Each row of A is roughly a mix of the hidden directions of one of 4 groups.
A, 131 rows:
[[  1 -10 -21   8  36  -7 -20  33 -29 -27]
 [ -6 -18   0  12  10  28  20  -2  -1 -57]
 [ 32 -12  -7 -14  25  26  -5   5 -16 -45]
 [ 46  -2   1  -2  26  -9  -3 -15  34 -27]
 [ 45  -6  -1  -6  30  -8  14  -3   6 -42]
 [ 13  -6 -32  21  32 -33 -16  29   2  11]
 [ 36   4   9  14  -9 -19 -11 -31  43   3]
 [-22   9  32 -18 -31  19  18   2  -9  38]
 [-31   4  26 -14 -34  26  12 -10 -26  21]
 [-16 -13 -20  31  35   3   2  36 -17 -21]
 [ 29  10 -20   1  27 -26 -19  -1  24 -38]
 [ 23  -6  12   4  25   6  20  15 -55  -7]
 [-48   9   9   2 -37  17  17  -1 -23  12]
 [ 24   3 -15  15  37 -18 -16  -5  23 -39]
 [  4 -30   4 -35  26  15 -14   6   8 -41]
 [-30   6 -12  48  16 -18   6  30  -9   0]
 [  7  32 -48  11  -1  16 -15 -13  29   8]
 [-21 -12 -58 -11  16   6   0  21 -15  -5]
 [-12  31 -13  19 -32 -16  21 -12  -8  38]
 [  4   2 -20  25  40 -12  -6  24 -19 -36]
 [ 17 -12  13  27   1  43  34   3  -7 -25]
 [-35 -17 -25  15  13  43   8  16 -16 -12]
 [  2   7  10 -40 -27 -13 -14 -23  33  25]
 [-45  12 -28  21  11  -6 -25  26  -5   9]
 [-38  11 -42  -2   8   0 -36   9 -17   0]
 [ -4 -15 -30  17  22 -10 -32  42  -1 -16]
 [ 26 -17 -19   6  37 -13 -20  14  39  -8]
 [ 27 -12  15 -25  20   1  -1 -16  31 -41]
 [-27  -1 -25 -27  10  24 -33  21 -23  14]
 [ 22  -7 -12 -14  21 -37 -11   2  36 -31]
 [ 15  10 -15 -24  12 -19   5 -28  48 -20]
 [ 31  -6  18 -50  -6  15  -3  -7  11  29]
 [ 60  -1  13 -14  16   6  17 -11  -9 -16]
 [-12  14   5 -54 -23  22  -2 -22 -17  -1]
 [ 40   4   6  -4 -11 -41  15 -12  34  -3]
 [ 39   2 -22  17  36 -29  -5   2  -9 -23]
 [ -9  25  16   6 -43   5  12 -33  17  27]
 [ 22   2  15 -26 -15 -14  -4  16  23  50]
 [ 48  -8 -23  -4  29 -28  14 -14   9  -7]
 [-26  13  -1 -11 -22 -39 -20  -6  23  34]
 [-45   1   2   8  -9 -11  18  18 -41  20]
 [ 37  -8 -11 -32  38 -10 -26   6   7 -14]
 [ 43   5   8  24  28 -11  13  10  -9 -36]
 [ -5  19 -31  43  18 -30   3  24   2   4]
 [-26  -2  24 -25 -17 -15  11   5 -26  43]
 [-49  24 -34  -2 -22 -13 -10   4  12   6]
 [-16  23 -17  18  -6 -35 -16  -9  37  25]
 [ 25 -14  25   0 -19 -25   5 -26  43  -8]
 [ -5   0  45  12 -44  14  10 -11 -11  20]
 [ -4 -17   4  41   6  -1 -36  28 -23 -19]
 [ -7 -23  44  32  -5  22   0  11 -18  23]
 [ -1   1  32 -25 -35   9  30 -31  11  13]
 [-43  12  11   8 -23 -16   5   9 -40  21]
 [-13   6  -7  19 -24   3  31  -8 -18  50]
 [-45  15 -29  24  -9   0   8 -10  10 -31]
 [ 45  -7 -18  -8  16 -23 -28  -7  27 -14]
 [-50  16 -16   0 -11  18   6 -22 -26 -21]
 [ 28 -29   1  26  25  21   7  -5  26 -32]
 [ 20  -2  22 -11  -6 -28 -16 -19  51   4]
 [  6 -22 -14  22  32  -3 -35  38  -6  -7]
 [-50   9 -17  14   2   9  -9  12 -41   1]
 [-13 -13  47  26 -24  -4   6   8 -21  27]
 [ 19 -13  -8  12  45 -10 -24  26  11 -30]
 [-54  -1  -2   0  -6  39  -6  22  -9  -5]
 [ 21  13   0 -40   7 -30   2 -21  30 -23]
 [-10  -6 -11   8 -22 -36 -45 -30  -2   4]
 [-34  19 -11  21 -18  12  14   9 -33  33]
 [-46  14 -13  43   0  -3   2  17   8  18]
 [-26  12  28 -11 -21  28  39 -22 -11   0]
 [ 26   3   6 -20  -1  -8  -7  10  36  49]
 [-17  14 -29  14  21 -30 -33  26 -16 -11]
 [-30  -9  21  11 -16   7 -13   6  17 -52]
 [ 14  -2  30 -28 -29  33  21 -25 -12  -8]
 [-14  -2  35 -17 -40  34  12  -8   3  19]
 [-27 -15 -39 -22  26 -28 -18   1   7 -18]
 [ 36  -5   4 -37  29   3   1 -18  18 -28]
 [-13   9  13   4 -42   4  -1  -9  15  51]
 [ 54 -17   0  18  21   4  -5 -15  27  -6]
 [ 27  -4 -25 -12  32  20  -8   6  -9 -44]
 [-41   7  -2   3 -33 -16 -18  -5  21  34]
 [ 45  13   4  26   7  32 -12  -1  -6 -29]
 [-11 -19 -36  15  33  26  -3  28 -20  -9]
 [  8   1  15  12  17  23  19  24 -53   3]
 [ 33   3  13  -1  -8  23  20 -38  35 -11]
 [-12 -18  -4 -28  14  53 -15  11 -20  -9]
 [ 38 -17  12 -28  -3  17   2  -1  46  -2]
 [ 20  -3  23 -27  -2   2  54 -14  -7 -13]
 [  9  -1  37 -28 -33  -5  17 -20  31   9]
 [ 53 -11  23   4   1   5  27 -18  -1 -22]
 [ 11 -20  10  18 -35 -30  -3  -8  19  38]
 [ 13 -16  -6  38  45 -10   5  13   1 -28]
 [ 16   3  17 -55 -17  17  12 -22   1  16]
 [ 36   5 -10   0   1 -31   4 -29  39 -17]
 [ -1 -12  11 -19  13  37 -12  -6 -51 -11]
 [ 29  -3   4  -3  18 -23 -13 -16  50 -19]
 [ 43  -4  -3 -25  25  -9   9  -8  18 -36]
 [-15  -9  20 -32  -9  35  15  28  -8  31]
 [ 24  -5 -35  -9  27 -18   4  -7  23 -39]
 [ -4 -22   5  11  31  22  -7  36 -39  -7]
 [ 14   0  25 -17 -27  28  33 -35  13   3]
 [ 13   6   8  54  12 -29   7  15 -21 -13]
 [  6  -7 -26 -11  43 -26 -14  10 -20 -31]
 [ 35 -17 -13  19  20 -26 -26   9  30 -16]
 [  1 -22  -1  -8  14   0  14  64  -1   2]
 [-30   0 -21   1  -2  -2 -19  38 -37  23]
 [  6 -10  22 -30 -34  39  17  -9 -14  17]
 [ -9 -16  18 -16  -5  24  23  13 -52 -11]
 [-10  19 -36  15  15 -28 -40  18   8   3]
 [ 53  -6  14   4  14  -2  18 -12   3 -36]
 [ 22 -17 -15 -37  45   7 -16  10  -4 -16]
 [ 18   6  -7   0  -7  -4   1 -50  18 -42]
 [ 29  -9  29  12  11 -21   2 -24  39 -21]
 [-30  11   2 -14   0   8  -9  14 -43  40]
 [ -4  -2  21 -47 -24  32  -4  -2  -6  26]
 [ 17   7   6  -7  -9 -52   0 -16  39   8]
 [ 39 -21  10  -9  18 -35  24 -16 -13 -20]
 [ 25  -9  -7  32  35 -12 -33  28   6  -9]
 [-16  14  12 -16 -38   5 -10 -10  17  47]
 [ -1   3 -34   3  18 -21 -44  28  16  11]
 [ 25 -13  18   0  -5  50  19 -30  -4   9]
 [  4  -2 -16  61  16   5  16  17 -12  -6]
 [ -9 -10 -14  17  17  -8  15  10 -32 -52]
 [ -2  10 -25  13  11  10  -2 -27  57   3]
 [ 19 -21 -10 -10  43  -4 -35  28  -4 -12]
 [  2  -9 -21  18  43  -6  -9  26 -23 -32]
 [ 38  -4   1 -22  16 -28 -24  -8  31 -23]
 [-28  17  18 -19 -24  21   2 -14 -23  39]
 [-25  21  28   0 -31  10  36 -20 -11  17]
 [-18  -4  -8 -19 -11  29   9  22 -52   4]
 [ 18  -1 -18  31  34 -34   4  12   0 -31]
 [  4   9  28 -10 -44   0  18 -37  14  13]]
Here is one row from each group, named. Which group is each of the other rows in?
[ 15   5  -5 -11   2 -15   3  18  47  44] | (127)
[ -9   1  14 -28 -29 -20   3 -17  14  47] | (24)
[ -8 -12  -7  21  32 -17 -17  35 -33 -20] | (41)
[  9  -3  10 -28   7  51  21 -27  -8 -16] | (106)

[ -5   7  39  43 -25  -8   5   7 -27   7] | (24)
[-25   1   0   8 -16 -26 -31  25   1  42] | (41)
[ 13  -3  37  -8 -33   5  10 -28  31  22] | (41)
[-38  16  -5  18 -24  -2  39  -5  29  -8] | (127)
[-36   8  11 -28 -34  11 -23  -6   6  30] | (24)
[-18  36  13 -43 -21  -5  14 -23  -2 -13] | (106)
[-10   0  10 -19 -21  36  25  -2 -46  -4] | (41)
[-22   5  13   1 -56 -18  11 -20  13  15] | (106)
[-19  24  -8   4 -32 -17  14 -21  43  13] | (127)
[ -1  -7 -10  -7  18  23   6  19 -51 -31] | (41)
[-44  20 -31  35  -3 -15 -17  -3  -6  -5] | (127)
[-25  -9 -30  25  12   5 -33  21 -12 -32] | (127)
